The rows below come in pairs that one turn or mirror swaps. Which row does each named row swap with?
The rows were stretched afterwards, more along some directions than others.
zibuk: [-13.5   9.6  -4.4  27.6 -11.7   4.1   7.7  -8.8  -8.1 -37.0   7.5 -22.8
  16.4   1.0 -27.6   6.5  10.6   6.7   6.3 -13.6  -8.5]
fugog: [-26.4   2.6   6.0  30.5 -35.9  28.0  30.9  -9.1  -7.5  -7.8   9.0  -2.9
   2.5  -1.3   2.3 -18.4  25.1   0.5   4.0   5.2 -10.7]
Miguf: [-18.9   1.9  -7.2  22.5 -15.9  25.4  15.3 -11.8   3.4 -20.3  22.2  -5.5
  13.1  -0.8 -18.8  11.3  26.7  16.8   8.6 -20.9   0.0]
vazef: [-25.0   8.3 -25.3  13.2 -11.6  -9.8  15.6  -2.0  -2.1  -3.8 -11.3  -6.7
   4.1  10.3 -22.4 -13.2  17.0  -7.9   4.2   2.5  13.0]
lato: [  1.2   4.6  -5.4  16.8   1.1  -7.6  -0.3 -11.6  -7.8 -28.3   5.4 -28.9
   9.8   4.6 -29.7   3.4   2.4   6.0  -1.2 -12.8 -11.2]
Sot: [-28.1   7.9 -17.5  19.1 -14.4  -3.3   7.8   0.1   4.0  -3.7  -2.8  -7.0
   3.3   3.8 -24.3  -4.3  23.2   7.4  -4.7   2.6  12.0]
Zera: [ -3.2   9.1  -8.6  15.1 -14.7   3.8 -11.2  -8.8  -3.7 -11.6  24.5 -12.0
   8.5  -1.9  -8.6 -20.7  12.9  -6.9  10.4   0.6   7.0]
gefat: [-28.9  14.6 -13.5  21.4 -14.5   6.0  13.0  -3.2   9.6  -5.9   0.1  -1.7
   1.6  11.2 -16.0   0.6  30.0  12.3   2.3   3.4  10.8]
Mupi: [-18.2  -0.9   4.8  28.3 -22.6  11.1  12.5 -11.3 -31.7 -22.7  17.3  -7.9
  -7.9   4.4 -17.6 -26.1  10.9  -2.2  19.9  -3.6 -14.2]
Tun: [ -2.3  32.0   7.0  18.6   7.1  -2.2  21.5  -6.5 -17.5 -20.0   9.3  -7.5
  -4.9  12.9   2.8  -3.0  11.8  -5.8  19.0   0.7  -6.1]
potun: [-20.1 -12.3  -1.4   4.2  -1.4  29.3  26.1  -1.1   3.4  -8.0  14.6  -1.4
  -1.2  13.7  14.4  -4.1  11.2   3.0 -11.1  -4.5   7.8]
nular: [-43.9   0.2  -4.0  -8.9 -23.1  13.6  12.0  22.4   1.4  -7.7   0.3 -12.1
  -2.8  -3.7  -4.8  -6.0   4.0   7.8  -3.0  -0.2  -2.0]
Fute: [-32.0   6.8 -11.3  20.0 -24.4   1.6  10.7  -3.2  -0.7  -5.9  -3.0  -5.4
  -1.9   4.5 -21.9  -5.8  23.6   3.7  -0.2   6.8  11.9]
Tupa: [-31.5  10.3   9.1  20.4 -40.5   6.5  27.3   1.4  -8.5 -11.6  -5.8  -9.8
   8.6 -10.3  -3.6  11.2  30.0  13.8   2.2 -13.7   3.2]
tas: [-27.3   3.4 -12.8  -3.1 -17.8   1.3  10.8  22.5   2.4  -4.9  -6.9 -15.1
  -1.4   5.1   0.9 -41.2   5.3  -3.3  16.8  -0.5   0.1]
Kiz: [-20.1   3.3   5.3  14.7 -23.3  12.6  17.2  -4.0  -3.3 -19.5  -2.1  -2.7
  22.6  -6.1  -8.4  14.3  22.6 -16.6   9.4  -9.2  -1.1]
tosu: [-20.0 -19.3  -1.0   7.6   1.6  21.7  21.9  -5.4   5.2  -4.8  15.3  -2.8
  -3.3  13.0   3.5  -7.5  13.0   9.8 -16.0   1.3   6.8]
mal: [-24.5  11.0  18.3  10.3 -31.1  10.0  10.2   8.8  -5.4  -9.5   5.0  -2.5
  15.9  -3.3  -9.9   4.7  31.7   4.0  10.9  -8.3  13.5]
Tebam: [-22.8  11.0  -6.0  32.9 -26.6  11.8  23.1  -8.2  -7.4 -16.7   5.0   2.4
  -7.6   9.2  -3.6 -17.8  33.7   6.9  18.1  19.5   3.5]
tedur: [ -2.6  27.4   9.1  19.0   7.4   3.5  16.8  -8.5 -15.5 -23.4  12.1  -6.3
  -9.4  10.7   8.1   2.3   4.5  -6.9  16.6   2.5 -12.5]
Kir: [ -1.5  -1.4  -1.5   0.6 -11.1  17.4  -0.2   7.8   7.3  -3.9   7.9  -1.6
  -1.2  -8.8 -15.0  -8.2   1.0  -4.2   7.5  -8.4   0.1]
pap: [ -8.9  28.6   3.3  23.8   7.1   2.0  23.7  -9.1  -6.2 -21.7   3.8  -6.0
  -3.3  11.7   7.8   1.4  10.4  -2.7  11.1   1.6 -12.6]
tur: [ -3.2  -8.4  14.3  10.6 -11.0  15.1   7.5 -19.8 -21.0 -10.2  21.9 -11.5
  -9.2  -3.0 -13.3 -24.8   6.6  -3.2   7.9  -3.6  -6.9]
gefa: [-20.3 -15.8  -3.2   1.8   3.1  19.2  22.9  -2.3   4.6  -5.5   9.9  -4.5
  -6.1  16.4   9.4 -12.2   9.8   8.8 -11.8   3.8   3.9]
Kubo: [-13.2   2.7  12.3 -13.0  -6.4  14.0  -7.3  11.0   3.7  -6.6  11.3 -10.3
  -5.6   6.5   1.5  10.2  11.2  10.2 -12.5   2.1   8.2]
ged: [ -3.2  30.7 -15.8  13.0  -3.5   8.6   1.2   9.9  -6.9 -16.5   7.6 -14.0
   8.5  -2.1   6.5 -14.8  11.6  -2.5  28.9  -5.4 -13.1]
val: [  2.5   0.2  18.2   9.6  -6.3  26.0   8.8  -9.0  -6.6 -11.4  32.9  -4.2
 -13.3   3.1 -24.2  -3.7   8.5  18.7  11.9  -1.4  -5.6]
sedi: [-46.1  -1.8   2.5  -0.8 -30.4   8.5  11.1   1.8   2.0 -17.2   6.3 -11.8
  -2.7 -12.5 -11.1   8.9  14.1  12.5   0.7 -11.7  10.9]
libo: [-14.0  11.2  -4.5  18.0   0.0   4.7   4.3  -5.6  -4.5 -33.6   9.0 -28.7
  13.7   6.2 -24.7   6.0   7.9  13.6  -5.0 -13.9  -9.1]
taka: [ -1.1  24.1  11.6  22.8   5.9   4.0  20.8 -14.4 -14.1 -27.4  14.6  -6.4
 -10.3  11.4   4.2   8.1   6.6  -1.4  11.4  -3.7 -14.3]
Ref: [-21.3   1.2  14.6  -4.1 -22.9   7.0  -2.0   5.7  -2.4  -6.2  11.8 -18.3
   4.4  -1.8   8.3  12.2   9.1   9.3 -14.4 -21.7   0.5]
Vona: [-26.5   4.7   2.3  19.7 -15.2  15.2  -2.0  -4.6 -17.8 -28.9  27.6 -27.3
  16.2  10.2 -31.6   1.0  28.2  14.9   7.6 -19.9   2.0]
pini: [ -1.3  17.6   0.7  13.5 -14.1   8.3   3.1  12.6 -10.3  -4.1  14.1 -13.8
   8.7   2.4   1.7 -32.4  23.0  14.1  23.9  -2.5   1.0]
Tov: [-28.0   9.4 -17.1  19.3 -11.9  -3.4  10.2  -5.7   3.6  -5.3  -1.8  -7.1
   1.0   7.1 -21.9  -3.1  22.8   5.9  -4.3   1.5  11.6]
gim: [-17.6   4.5 -13.4  -0.2 -16.4 -10.0 -10.9   7.6 -19.7  -8.0  -5.3 -20.7
   9.7   2.3 -13.0 -43.4   7.6 -13.4   7.7  -7.5   0.0]
Mume: [-15.0  -2.4   7.6  -8.6 -13.0   0.0  25.6   4.7  17.0   7.9   7.6  -2.0
  -9.0   5.4   3.7   2.9  12.9  21.2  -0.9   2.8  10.8]
bufu: [-43.6   7.7   9.5  21.4 -40.9  29.7  15.5  -0.7  -7.9 -25.2  10.4  -3.1
  12.4  -4.2  12.5  -4.5  30.4  -1.4   2.0 -16.9   4.2]
vom: [ -4.1  30.0   3.0  27.7   4.7  -6.5  24.7 -15.4 -15.1 -22.0   4.1  -9.9
  -2.0  15.0  -1.9  -6.8  13.4  -4.2   9.9   2.1 -12.3]
pagir: [-11.4   3.0  24.6  -1.0 -22.3  27.9  -1.2  -6.3  -6.0 -15.6  36.3 -11.3
 -21.9   0.3   4.0  -0.4   7.5  29.4  -9.4  -8.8   0.5]
Libe: [  2.6   4.2  -1.3 -17.8  14.4  -8.4  10.5   0.6   1.4  10.9   7.6  -2.5
  -1.1  11.9   3.3  -0.4   5.2  -4.0   1.1 -10.1   3.5]
Rol: [-22.1 -16.8  14.1 -10.5 -21.1 -10.9  13.3  -7.5 -15.4  -5.7   5.6  -1.9
 -24.0   8.3 -19.9 -19.1   1.7   3.6  -3.0   9.6   8.7]
Sudu: [-22.3 -18.3   3.8   3.4  -5.9  25.4  20.8   1.4   1.9  -2.3  15.5  -2.2
 -10.2  12.3  12.9 -13.4  10.5  10.1 -11.4   7.2   6.5]
giget: [-27.0  15.6 -13.5  23.4 -15.1   3.4  10.5 -10.3   0.3 -11.7  -1.3  -7.1
   1.0   8.0 -21.6  -0.7  25.5   4.3   0.4   1.3   7.3]
Moref: [  9.2  27.7   6.7  14.1  11.5  -8.4  12.7  -7.5 -16.6 -16.8   7.9 -11.7
  -3.0  12.3   4.7  -5.8   0.7  -9.4  12.6  -2.4 -13.6]
sebo: [-36.1  -3.9   5.3  -6.9 -17.2   7.3  -3.1   4.9  -0.7 -20.7  18.7   2.0
   1.9  -3.5 -13.1   9.4   6.1 -12.9   3.5  -0.6  18.7]
fum: [ -6.1   7.9 -10.2  27.7  -0.9   2.3   3.6 -12.3  -3.0 -29.9   2.5 -27.5
  17.9   4.0 -31.1  -2.3   9.8   7.2   0.9  -9.2 -12.8]
gegav: [-15.5 -16.6  -4.2   9.7   0.3  15.2  24.7  -2.3  10.6   1.4   4.1  -0.7
  -0.6  12.1  11.8  -9.6  15.5   8.5 -17.8   6.5   8.2]
Podap: [ -2.3  19.0  -8.5  28.1  -2.4   3.4   6.9  -5.3  -4.6 -32.2   5.2 -26.4
  17.7   3.7 -22.9   7.7  12.9   8.7   3.1 -10.6 -16.3]
favil: [  0.7  -2.4  12.9   3.0  -3.8   9.4  13.1   3.2 -30.1  -7.8  10.3 -14.2
  -9.0   1.0  -5.0 -23.9   1.6   4.7  10.3  -5.8 -13.3]
ribub: [-20.0  34.4  10.2  17.5  -9.7   3.5  11.8  -3.7 -15.8 -11.4  23.3 -13.6
   2.7  16.7   8.2   3.7  34.0   6.2  13.6 -11.5   4.1]
meti: [-20.5 -19.2   0.8   9.1  -2.2  20.7  24.2  -1.3   6.1  -0.7  13.1   0.0
  -2.0  11.0   7.8  -8.6  15.3   9.2 -16.3   3.7   7.9]
zeza: [-25.3   7.5 -17.4  21.1 -10.0  -0.3   9.4  -2.1   1.9  -8.6  -5.4  -4.3
   0.5   5.1 -24.6  -4.6  20.6   4.1  -1.7   5.7   9.6]
Pid: [-13.0 -24.0  -9.4   1.6 -18.9   6.9  33.3   6.5  18.6   7.7  -7.7   7.3
   1.0  -2.0  11.2 -23.0   7.9  -4.2   3.1   3.6   7.3]
Fid: [-11.3 -13.7  -1.9   5.3   5.4  21.0  18.0  -2.1   9.9   1.5  13.4  -2.8
  -2.2  19.3   6.5 -13.3  15.5  13.0  -9.9   4.2   4.4]
memel: [ -2.6  30.0   3.7  20.5   7.6  -2.9  26.2  -4.0 -10.9 -22.4   2.1  -6.6
  -0.8  12.8   5.4   7.2  10.4  -6.3  11.3   2.0 -15.3]
zisil: [-10.5   9.0  -4.6  21.7  -8.8   2.7   6.2  -7.0  -6.3 -30.0   6.8 -27.5
  19.3   2.2 -27.7   4.4  15.8   9.3   2.6 -13.6  -1.7]
Kif: [ -8.1   5.1  -6.7  25.5  -9.3  -0.9   2.6 -12.3  -6.8 -30.2   3.3 -26.5
  15.9   1.5 -29.6   2.6   9.5   3.9   3.4  -8.4  -7.9]
lop: [-22.2   1.6  12.1  28.9 -37.9  36.4  16.6  -4.5   0.0 -18.1  12.4  -8.8
  11.6  -2.1  -4.1 -17.7  26.3  -3.2   8.8 -11.3  -3.8]

Swapped with Podap: memel
Swapped with Fid: gefat
Swapped with Fute: Sudu
Swapped with Zera: sebo
Swapped with lop: tas
Swapped with Moref: zibuk
Swapped with ged: Kiz
Swapped with fugog: nular
Swapped with vazef: potun
Swapped with tosu: Tov
Swapped with sedi: tur
Swapped with bufu: gim

